In the rows, zero is written as 128.
A single turn carries every row of the set below to another of its rows. Some are shown first; where does it send the rows asked next?
q_363: [142 166  93 148 150 120 153  99 154 144 107 161 102 115 160  85 149 113]
q_133: [123 144 108 149 153 121 105 111 162 156 108 158 103 122  98 100 141  93]
q_349: [140 163 100 136 146 116 156 105 150 136 119 159 101 113 164  88 155 108]
q_27: [101 154 139 162 149 141 128  84 160 150 109 118  90 147 128  92 140  95]
q_303: [122 152 143 157 149 127 160 115 145 183 119 136 145 137 114 100 145  91]
q_558: [122 152 142 163 154 134 162 109 145 184 116 135 146 132 110 101 145  98]
q_18: [114 135 122 134 160 132 129 113 155 135 130 149 101  97 100 118 168 110]
q_484: [101 152 146 151 145 136 129  91 158 147 117 116  90 148 133  94 143  89]
q_949: [ 95 172 139 150 153 129 162 132 119 160 126 136 124 130 154 109 129 103]
q_376: [118 139 113 149 166 139 128 103 160 144 116 151 102  98  91 113 160 119]
q_494: [ 98 150 143 158 156 149 142  80 159 143 114 113  89 133 125 100 152 108]
q_740: [121 140 118 134 147 114 107 121 155 147 122 154 101 121 105 105 149  85]
q_277: [146 140  79 157 145 129 136 110 130 138 112 139  95 124 141 122 122 121]
q_844: [101 153 139 165 155 149 135  79 161 149 110 116  90 141 125  96 145 105]
q_34: [138 162 102 136 149 121 160 104 150 134 119 157 101 107 165  90 160 113]
q_567: [137 152 129 141 136 113 128 136 131 126 108 146 108 153 105 101 133 132]
q_358: [ 96 148 150 149 152 145 141  87 156 139 123 112  88 135 131 103 156 102]
q_624: [142 135  85 149 149 135 147 111 127 128 122 134  94 112 141 130 136 128]
q_517: [141 136  89 141 143 128 144 116 125 126 128 133  94 116 146 131 135 118]
q_836: [121 151 149 150 147 126 161 118 141 177 125 134 145 134 117 103 148  89]
q_340: [ 97 150 149 146 146 139 136  92 155 140 124 114  89 141 134 100 152  92]
q_914: [132 147 136 134 138 115 135 139 129 119 118 142 109 147 108 108 143 135]
q_714: [141 166  97 141 146 115 153 103 153 141 113 161 102 117 163  85 150 107]
q_213: [120 151 145 161 157 138 167 108 146 179 119 132 145 127 109 105 150 105]
q_804: [ 93 173 133 163 164 143 170 119 124 164 119 135 124 119 145 112 132 123]
q_78: [146 140  82 148 140 123 133 116 128 136 116 139  94 128 145 122 122 111]
q_849: [143 138  87 141 138 123 138 119 126 130 125 135  94 124 148 127 130 110]
q_9: [132 148 130 149 151 131 145 126 131 122 110 140 109 134  97 110 146 155]
q_629: [ 92 171 140 152 159 138 169 125 121 159 128 134 123 121 151 114 136 115]
q_321: [135 151 123 156 149 128 137 123 136 129 101 145 111 143  96 105 135 152]
q_377: [ 97 176 133 156 152 129 155 130 122 170 119 139 124 137 153 105 120 101]
q_767: [130 145 136 137 145 123 144 134 129 117 119 140 108 136 104 112 149 146]
q_677: [ 99 177 127 168 158 134 156 123 126 173 110 141 125 136 146 102 117 109]
q_674: [137 153 123 154 143 119 129 130 135 132 100 147 109 153  99 100 130 141]
q_841: [118 149 152 147 150 129 166 117 142 174 129 132 143 127 118 108 154  95]
q_845: [142 138  80 156 148 136 143 107 130 135 115 136  95 116 138 127 128 129]
q_619: [119 150 148 153 155 136 170 111 144 174 127 132 145 122 114 108 155 102]
q_280: [116 136 124 126 149 120 119 122 154 137 133 151 100 108 106 113 161  93]
q_405: [138 162  98 143 154 125 162  98 152 136 115 157 102 106 160  90 158 121]
q_308: [141 165  93 148 154 124 159  98 154 141 110 160 102 109 157  87 153 120]
q_732: [121 142 106 158 163 132 116 103 164 154 106 156 103 110  91 105 146 111]
q_50: [ 96 175 126 171 164 142 163 118 126 170 111 139 125 126 142 106 123 120]

q_558 goes to q_213
q_78 goes to q_277
q_677 goes to q_50
Where do these go?
q_358 goes to q_340
q_914 goes to q_567
q_732 goes to q_376
q_405 goes to q_34

